(in the rows, 128 means zero)
which system made each run
seq 1, L (11 x 22)
[[165 132 144 130 141 124  71  84 181 114 178 122 119 111 133 170 128 109
  163 126 148 120]
 [147 102 113 115 116 149 174 140  86 108 104  80 105 147 121 164 142  58
  136 128 109 156]
 [142 141 128 120 126 114 127 143  87 116  89 119 105 168 121  54 154 184
  148 134 156 115]
 [130 140 180 132 121  99  63 116 186 155 139 140 134  96 149 145 174 126
  169 143 151 109]
 [145 115 104 134 105 167 145 131 146 101 175  63 105 117 124 165 156  80
  129 116  93 167]
 [173 107 124 102 158 137 142 135  74  76 105 100  89 191 128  92  96 135
  136 122 165 125]
 [124 135 179 135 107  67 108 132 125 161  77 169 129 137 145 101 180 118
  171 168 167 116]
 [122 148 123 156  93 157 109 111 177 152 176  85 105  80 127 149 212 159
  145 131  97 155]
 [171 102 129  95 181 178 116 141 134  65 161  53 108 149 145 151  92 101
  128  97 148 154]
 [171 117 127 128 113  67 148 147  75 105  83 153 123 197 130  85 119  60
  163 155 163 132]
 [115 156 132 148  88 105 118  86 118 184 104 151  97 111 107 118 228 202
  176 171 138 117]]
seq 2, R (11 x 22)
[[150 139  58 138  78 117 134 162 122 109 138  95 138 191  94 108 171 124
  153 106 119 149]
 [133 123 140 124 186 111  89 126 162 120 123 127 139  77 128 120 161 164
  158 161 164 110]
 [107 156 167 125 113 152 121  88  89 116 121 100 125  87 145 156  98  88
  115 138  86 159]
 [153 138  82 124 101 127 125 145  78 112 125 109 121 192  95  91 133 141
  151 117 132 115]
 [120 113 168 112 147 104  87 152 153 138 112 144 141 102 133 123 170 137
  154 148 160  89]
 [125 133 169 137 103 168 138  91 130 124 143  97  91  92 145 152 135 108
  116 119  88 143]
 [177 133 107 117 141 136 142 129  85 124 127 108 103 185 125  94  99 130
  146 118 139 125]
 [119 111 164 126 125  89 105 171 131 144 120 159 153 121 136 107 147  92
  144 162 140  96]
 [111 131 153 153  90 151 129 102 143 145 161 120  89 106 146 139 173 141
  114 133 110 148]
 [169 144 125 114 161 143 131 122 135 140 123  90 112 165 151 118 106 139
  142 107 145 163]
 [141 132 134 130 141  94 123 161 129 121 134 138 165 114 129  90 112  68
  143 158 114 122]]
seq 3, D (11 x 22)
[[150  80 129 127 137 132 157 111 135 116 123 134 106 112 113 179 131  75
  139 133 126  97]
 [111 103 147 121 104 134 124 149 132  81 126 140 127 127 120 103 109 126
   91  94 118  86]
 [140 146 125 144  87  96 130 107 167 142 115 159 123 167 134 116 133 134
  128  90 139 130]
 [136  93 124 144 134 125 172 122 143 147 138 151 117 122 135 163 116  80
  111 139 122 132]
 [115  98 137 125 135 147 123 153 128 100 153 140 126 145 135 117  88 138
   90 104 135 109]
 [124 141 113 129 103 100 115 141 130 136 117 156 151 184 129 123 115 129
  134 107 154 137]
 [112 118  87 148 132 116 177 123 119 149 129 157 136 126 117 154 121 107
  114 150 120 147]
 [108 107 112 122 153 158 133 132 127 119 148 132 126 136 123 155  93 158
   98 109 141 123]
 [129 138 103 110 115 122  96 149 127 122 122 123 158 173 112 150 112 122
  138  94 148 132]
 [127 129  75 143 113 104 152 111 104 115 115 153 145 128  91 138 125 116
  134 140 116 127]
 [107 106 119 127 137 153 147 105 127 130 109 143 115 110 114 165 117 164
  102 107 129 109]]
seq 4, L (11 x 22)
[[136 132 137 107 140 142  98 157 136 149 133  87 137 132 136 149 157 119
  153 125 138 140]
 [153 120 102 131 131 116 126 146 133  79 144 103 130 143 120 118 147 104
  141 134 140 145]
 [159 133 134 127 120 116 127  88 109 113 102 127 100 144 123 130 139 127
  159 138 152 127]
 [128 138 153 114 115 130 116 144 127 156  98  96 123 116 132 128 177 129
  152 128 124 131]
 [149 129 118 128 124 138  97 145 154  99 164  89 122 128 127 112 156 129
  145 120 128 130]
 [166 105 132 124 128 120 124 113 115  93 134 119 100 151 128 146 123  89
  153 130 154 124]
 [138 122 146 124 106 116 149 132  99 136  85 116 100 145 127 116 173 125
  148 141 134 130]
 [135 144 153 130 122 133  94 135 149 143 136 102 111 116 138  99 178 167
  151 133 135 126]
 [153 117 141 125 130 139  96 136 163 104 169  95 119 128 142 153 138  87
  147 125 137 143]
 [165 106 110 125 118 126 162 127  92  99 121 103  91 166 126 128 136  93
  146 137 143 150]
 [134 139 154 123 124 108 122 121 104 147  86 128 103 143 136  98 172 164
  160 150 159 128]]
seq 5, R (11 x 22)
[[136  61  93 130 205 116 174 186 180 181 146 160 147 116 123 151 123 117
  115 138 149  93]
 [ 72 107 145 157 129 144 141 112 139 108 180 184 133 106 157 147  66 126
   52 126 129 146]
 [118 148  66 146 100 102 167 115 149 143 102 165 147 190 118 142 104 151
  108  78 146 177]
 [115 109  64 130 179 113 150 172 189 157 119 145 183  94 105 155 134 140
  117 125 131 125]
 [ 78 125 103 138 153 155 123  93 129  97 166 155 152  82 115 176  69 148
   81 130 116 141]
 [106 136  67 119 107 117 144 117 107  89  83 152 159 172  94 162  87 141
  113  88 143 146]
 [100 103  79 123 137 115 139 161 165 130  89 152 176 101  77 146 150 153
  121 105 123  84]
 [ 98 115 121 118 142 167 122  87 136 122 138 141 128  81 105 189  94 168
   96 105 112  96]
 [129 111  98 105 125 143 150 110 100  91  91 143 134 164  97 172  64 117
  109  74 134 107]
 [117  80  99 128 120 106 158 153 142 120  92 179 148 130  86 124 126 132
  106 105 127  55]
 [ 90  92 143 134 125 151 145 104 158 164 124 173 111 104 121 179 121 175
   91 105 125  85]]
seq 6, M (11 x 22)
[[116 103 143 132 105 145 149 106 140 110 119 114  90 134 144 176 148 115
  113 102 138 158]
 [132 120 129 112 151 136 148 166 125 101 100 104 136 138 136  80 102 135
  101 100 124 132]
 [152 146 140 139 136  90 104 129 130 167 139 158 138 146 137  90 126 119
  159 156 142 114]
 [110 119 126 144 107 137 141 121 142 153 147 124 110 131 144 179 171 118
  135 137 139 169]
 [128 124 117 115 155 160 131 143 140  90 136  85 130 126 137 126 100 142
   99  97 124 153]
 [165 145 131 114 157  98 104 130 113 122 111 138 153 140 125  95  92 105
  161 141 140 105]
 [121 136 120 149 105 112 144 118 105 165 126 133 122 120 124 145 176 115
  152 174 124 155]
 [106 135 122 125 136 176 123 127 149 134 150  88 119 107 136 153 139 173
  106 102 113 154]
 [156 137 133 102 149 124  95 132 146  95 121 117 155 130 119 125  79  95
  139  98 127  92]
 [141 126 136 140 105  94 147 113  78 117 101 139 116 130 118 114 151  81
  157 171 120 127]
 [ 90 143 138 137 116 159 142 129 116 174 119 115 103 115 141 124 177 194
  114 137 123 153]]
seq 7, A (11 x 22)
[[124 139 156 102 157 150 102 124 159 113 105  95 136 115 156 154 102 137
  117  89 145 155]
 [145 136  93 128 114 106 145 136 127 132 109 146 164 134  92 113  92  91
  131 109  90  93]
 [120 100 120 147 134 133 132  97  99 128 148 163  92 118 110 140 151 166
  135 167 146 100]
 [ 92 140 162 112 115 151  93 142 154 136 112 100 133 125 154 146 148 164
  113  92 143 153]
 [167 139  93 131 131 111 125 140 180 122 143 119 161 135 116 114 105  86
  137  93 102 118]
 [130  85 134 133 144 134 155  93  90 117 128 159 100 107 108 155 108 113
  124 160 130  86]
 [ 70 133 148 134  82 138 113 133 111 126 113 139 126 139 134 123 151 182
   97 109 138 141]
 [166 146 104 134 140 112 109 133 210 159 146 120 143 139 143 110 139 139
  143  91 140 139]
 [147  92 129 122 166 148 155 119 129 135 136 124 127  92 121 181  98  69
  127 136 102 106]
 [ 80 118 119 138  94 136 135 123  69  74 130 155 127 143 108 123 102 146
   86 129 129 126]
 [133 149 120 140 125  98 110 116 170 157 107 153 129 163 139 103 149 199
  141 102 177 137]]
seq 8, D (11 x 22)
[[158 147  82 143 155 111 166 100 176 141 107 119 133  86 120 138 151 130
  147 130 118 161]
 [139 122 156 110 154 168 105  95 111 113 154 107 118  96 128 164  78 108
  125 126 109  99]
 [129 119 147 112  76 130  96 156  91 104 120 115 119 177 116 101 154 137
  140 109 133  90]
 [133 130 113 154 114  77 161 120 163 148  84 159 136 103 121 108 176 133
  139 139 126 132]
 [124 118 152 141 149 159 146  88 165 136 154 125 107  74 154 161 107 115
   98 122 103 146]
 [156 113 152 105 121 157  94 155 111 102 159  94 106 179 140 114 108 113
  134 101 143 113]
 [134 133 122 136 109  67 131 151 107 135  96 166 156 153 114  81 140 107
  155 152 136 107]
 [ 85 130 135 162 131 128 170  96 133 165 128 164 117  78 145 136 135 152
   95 156 113 154]
 [134 109 138 114 160 181 117 149 160 132 169  78 106 143 158 157 118 145
  110  96 144 157]
 [166 146 106 106 137 100  87 163 105 102 135 112 169 171 111 104 103  79
  171 132 141 120]
 [ 95 149 121 155 109  98 148  90  61 136 101 185 138 105 103 107 124 144
  129 182 116 118]]
seq 9, A (11 x 22)
[[ 97 120 156 158 116 103 132 174 147 179 176 146 143  97 164 109 178  79
  122 187 112 158]
 [149 133 138 140 130 147 132 107 112 100 180  97  92 157 168 150 101  75
  128 144 148 215]
 [139 117 120 116 146 114 194 161  82 119  55 119 121 171 144  90 103 109
  105 117 140 161]
 [111 160 101 156 139  88 148 138 100 185 128 158 152 114 129  83 151 138
  144 200 123 153]
 [139 161 126 120 157 172 101 119  98 169 167  70 109 133 153 161 143 139
  163 157 139 195]
 [147 133 104  88 156 143 133 180  88  83  91  59 158 148 122 115 101  91
  138 112 123 156]
 [140 152 108 134 142  74 125 111  69 111  90 158 151 114  98  82 124 121
  166 185 132 107]
 [123 167 163 124 101 145  95 102  81 179 115 100  93 123 132 132 191 173
  171 163 127 135]
 [159 140 140 100 131 160  85 188 149 110 147  33 134 132 140  99 162 105
  149 106 111 142]
 [173 111 149 113 158  91 114 137 104  67 110 128 144 117 123 101  95  37
  159 158 132  95]
 [106 128 180 137  64 106 141  94  44 127  82 162  89 139 126 106 160 122
  143 172 126 113]]
seq 10, P (11 x 22)
[[131 162 113 146 156 166 138 101 158 168 181  89 133  80 151 163 117 110
  124 144  90 194]
 [141 148 102 104 175 143 133 154  53 112 127 104 146 159 130 107  51  97
  127 141 129 151]
 [124 116  65 120 146  87 154 140 105 154  65 171 164 146  77 139 140 155
  155 141 153  94]
 [138 151  84 155 131 143 132  74 167 134 156 107 103  74  99 142 180 195
  141 134 113 140]
 [152 142 159  90 171 181  84 126 109  83 146  46 115 108 143 141  94 117
  134 113 122 138]
 [117 100 124  96 114 113 144 173  70  85  54 132 163 139  92 136 110  71
  127 120 113  84]
 [121 111 106 170  71 103 165  83 116 119 108 180  88 126  90 106 188 185
  121 137 130  91]
 [130 142 191 124 126 167  69 104 186 137 167  88  88 109 162 123 158 199
  127  97 139 125]
 [134 107 170  94 129 137  94 190 149  85 140  82 167 127 153 145  96  23
  113  96 109 124]
 [111  88 125 153  74  82 193 115  57 112  98 200 116 162 118 133 108  56
  112 161 129 117]
 [ 96 152 147 161 105 119 140  91 142 207 115 181  87 144 147  85 164 252
  106 130 152 130]]
seq 11, Q (11 x 22)
[[158 148 120 113 183 107 113 111 144  77  95 126 135 141 139  85  83 164
  136 111 175 145]
 [139 127 123 133 104  93 111 115 145 181 123 178 153 125  99 173 137  90
  166 137 122  73]
 [ 95 117 122 146  87 170 171 138  95 119 145 102 108 105 122 117 147 128
   80 131  70 146]
 [146 123 145 108 174 132 110 118 126  72 100 115 103 149 144  99 100 173
  125 108 182 132]
 [144 121 125 127 116  81 114 134 174 160 114 168 165 131 120 161 136  77
  157 119 135 100]
 [108 125 116 166  91 161 174 117 104 149 166 127 101 111 130 116 140 122
   95 146  72 147]
 [124 114 162 102 161 156 112 134 101  96 108 110 104 154 154 119 103 179
  114 115 177 131]
 [144 124 113 124 131  89 102 154 195 138 122 150 178 132 120 148 129  90
  151 107 144 116]
 [122 131 103 169 103 139 166  99 111 156 179 138 105 108 118 133 140 116
  121 162  86 145]
 [100 124 155 104 145 165 120 140  77 116 101 107 108 150 150 129 114 177
  104 121 156 145]
 [150 132 101 117 149  97  94 157 194 121 117 135 176 134 119 123 125 123
  149  97 149 108]]
seq 12, M (11 x 22)
[[ 96 165 142 107 138 161  98  85  84  69  93  69 137  54 112 141 135 161
  129 134  95 152]
 [152 193 131  97 108 127  94 101 117 153  67 104 159 115  96 106 117 144
  163  87  75  78]
 [153 118 164 135  78 133 131 110 140 161 125 116 103  81 108 136 186  92
  154 138  70  63]
 [ 94 105 214 117  85 165 114 118 115  98 116 102  86  93 157 129 151 136
   92 112 111 110]
 [139 139 173 110  81 111 109 147 145 107  74 122 128 166 142  69 124 140
  115  65 130  98]
 [169 114 162 152 101  92 162 130 173 164 119 152  95 144 156  81 162  97
  132 128 123 112]
 [107 100 186 143 116 152 149 151 142 152 158 119  85 140 189 136 143 114
   90 132 144 174]
 [141 126 134 113 139 131 104 177 151  97 135  99 136 189 163  98 107 128
  117  89 168 163]
 [180 135 114 139 160  79 140 131 146 125 118 136 130 155 148  97 128  90
  165 153 166 161]
 [118 146 123 145 153 135 151 132 110 177 146 113 124 119 163 147 142 114
  136 175 131 209]
 [133 153 103 105 164 168  90 154 133 130 167  65 150 141 136 144 116 149
  139 111 134 169]]
seq 13, P (11 x 22)
[[133 142  54 146 108 144 151 162 108 130 150  74 130 140  99  92 190 147
  139 146 102 176]
 [166 113 157 111 196 113  96 129 108  97 125 103 106 111 137 112 148 130
  176 180 174 121]
 [114 165 140 107 102 115 108 130 109 150  63 104 169  90 113 148 166  90
  166 136  91 123]
 [163 124 102 149  84 132 153 132  90 105 140  92  88 153 105  78 183 128
  146 145 102 133]
 [126 110 189 108 152 129  83 150 108 136 117 114 104 117 146 116 171 151
  160 163 173  97]
 [114 149 149 128  79 102  98 153 154 118 109 103 166  97 135 117 179  78
  149 128  98 140]
 [166 112 146 146  93 118 149 123  94 121 144 114  76 166 138 102 159  83
  152 154 127 138]
 [ 97 126 190 122 127 120 113 163 100 192 103 137 124 124 155 112 169 148
  139 166 147 121]
 [135 162 124 143  98  95  99 160 173 134 154 113 160 125 140  79 173 108
  154 138 121 151]
 [167 118 147 129 138 122 125 127 112 146 153 107 100 149 149 150 151  63
  171 169 147 157]
 [ 96 147 152 124 130 122 146 160  77 178  90 121 145 115 148 110 151 112
  134 176 116 158]]
seq 14, Q (11 x 22)
[[ 97  65 110 144  99 159 156 122 132  94 175 153 117 109  99 185 116 108
   78 116 101  94]
 [113  82  95 136 141 133 177 114 110  52 118 146 103 163 129 153  92 137
   83 111 170 175]
 [108 105  96 135 145  90 160 130 167 159  95 207 146 163 125 155  97 159
  108  99 178 116]
 [ 79  88 104 154 128 153 152 130 162 169 177 176 133  96 112 176 116 154
   74 119 104  93]
 [100  78  98 128 159 178 138 122 108  56 173 124 114 131 119 188  85 142
   80 118 159 151]
 [121 106  53 124 153  90 150 135 131 104 106 174 161 181 112 177  90 128
  130 113 191 158]
 [ 81 115  62 162 129 114 178 123 144 192 130 204 155 117  95 152 126 173
   92 139 120 113]
 [ 67  87 115 122 163 188 132 119 120 102 153 135 124  73 106 179  98 196
   67 117 121  98]
 [129  84  65 109 167 132 126 129 133  38 130 133 157 141  88 195  68 108
  121  94 167 128]
 [119 109  37 161 117  79 200 113 110 132 108 215 147 160  81 154 110 115
  122 148 139 139]
 [ 46 100 115 146 127 153 182 117 108 164  99 189 120 100 108 136 121 225
   55 122 117  96]]

runs to name
seq 15 (2 x 22)
[[138 123  86 107 139 129 124 112 116  95  91 120 152 114  77 164 114 123
  145 112 119  95]
 [131 110  91 140 123 111 182 117  99 103  94 146 133 118  88 118 115 106
  119 139 101 105]]
 -> Q
seq 16 (2 x 22)
[[104 183 132 143 131 145 143 102  90 205 145 136 159  69 126 121  95 110
  117 175  49 133]
 [125 124 132 106  99 191  63 129 100 144 181  88 111 153  96 177 144 157
  152 106 119  79]]
 -> M
seq 17 (2 x 22)
[[161 157  83 107 131 144 101 115  85 127 127  95 151 134  78 135 107 115
  171 125  98  87]
 [115  83 149 110 129 127  97 143  79  80 120 136 124 120 101 148 148 120
  150 159 154  78]]
 -> R
seq 18 (2 x 22)
[[168 115 133 100 152 143 125 132 113 131 101 105  97 165 124 107 131 166
  149 105 156  97]
 [107 108 130 123 125 126 113 157 157 129 125 120 158  77 109 155 167 117
  130 131 109  89]]
 -> P
seq 19 (2 x 22)
[[145 149 114 127 149 115 137 120  99 119 114 113 151 106 124 123 106  73
  152 164 106 149]
 [109 130 143 128 128 157 128 111  74 140 131 134 104 114 118 110 119 174
  114 146 112  98]]
 -> D
seq 20 (2 x 22)
[[144 111 109 112 165 101 133 180 123 163  93 136 165 147 120 131 130 101
  158 144 150 109]
 [110 138 110 163 116 115 123 118 131 125 182 137 133  91 127 122 162 123
  132 174 115 164]]
 -> M
seq 21 (2 x 22)
[[159 119 127 124 131 116 145 156 157 111 118 117 125 167 148  92 111 107
  119  94 137 137]
 [138 129 126 156 138  94 141 116 146 164 144 172 138 102 129 104 134 120
  136 166 119 112]]
 -> R
seq 22 (2 x 22)
[[141 134 125 158  94 161 110  72 175 126 211 123  88 124 127 153 124 151
  114  97 106 124]
 [173 120 110 113 186 112 158 106 113 116  83 131 112 164 145 148  90 109
  150 131 180 163]]
 -> R
seq 23 (2 x 22)
[[106  99  78 108 165 120 114 170 122 144 111 144 154 161 103 172 154 175
  155 136 198 122]
 [ 89 114 152 119 127 142 116 139 184  81 118 113 162  60 138 151 120 110
   84  93 100 133]]
 -> R
seq 24 (2 x 22)
[[143 137 103 121 162 149 107 150 106  85 174  69 141 115 129 127 126  94
  150 163 126 175]
 [135 161 137 108 151 125  98 113  55 109  89 123 131 130 115  85 109 162
  159 156 143 112]]
 -> D
seq 25 (2 x 22)
[[ 97 134 155 138 155 163 159 135 105 183 152 125 118 118 181 143  97 126
   86 155 121 192]
 [126 142  68 130 141 130 144 173 103 136 149 122 162 191 134 120  89 110
  118 122 142 190]]
 -> A
seq 26 (2 x 22)
[[106 103 166 136 135 131 118 120 131 119 141 138 112  80 138 142 159 135
  121 161 137 119]
 [131 150 146 123 111 156 137 106 108 128 111 104 103 148 147 124 107 135
  112  99 119 158]]
 -> R
seq 27 (2 x 22)
[[154 133 134 156 111 122 172 123 140 162 125 119 101 108 136  77 160 114
  124 140  82 128]
 [133 142 157 126 131 134  70 137 101 153 179 129 118 142 133 108 128 142
  154 161 145 103]]
 -> P
seq 28 (2 x 22)
[[149 144 108 127 155 120 155 119 132 151 109 147 137 140 126 102  80 146
  116 113 121 114]
 [107 117 110 132 139 136 130 137 104 175 142 150 135 122 108 162 137 143
  130 154 130 110]]
 -> A
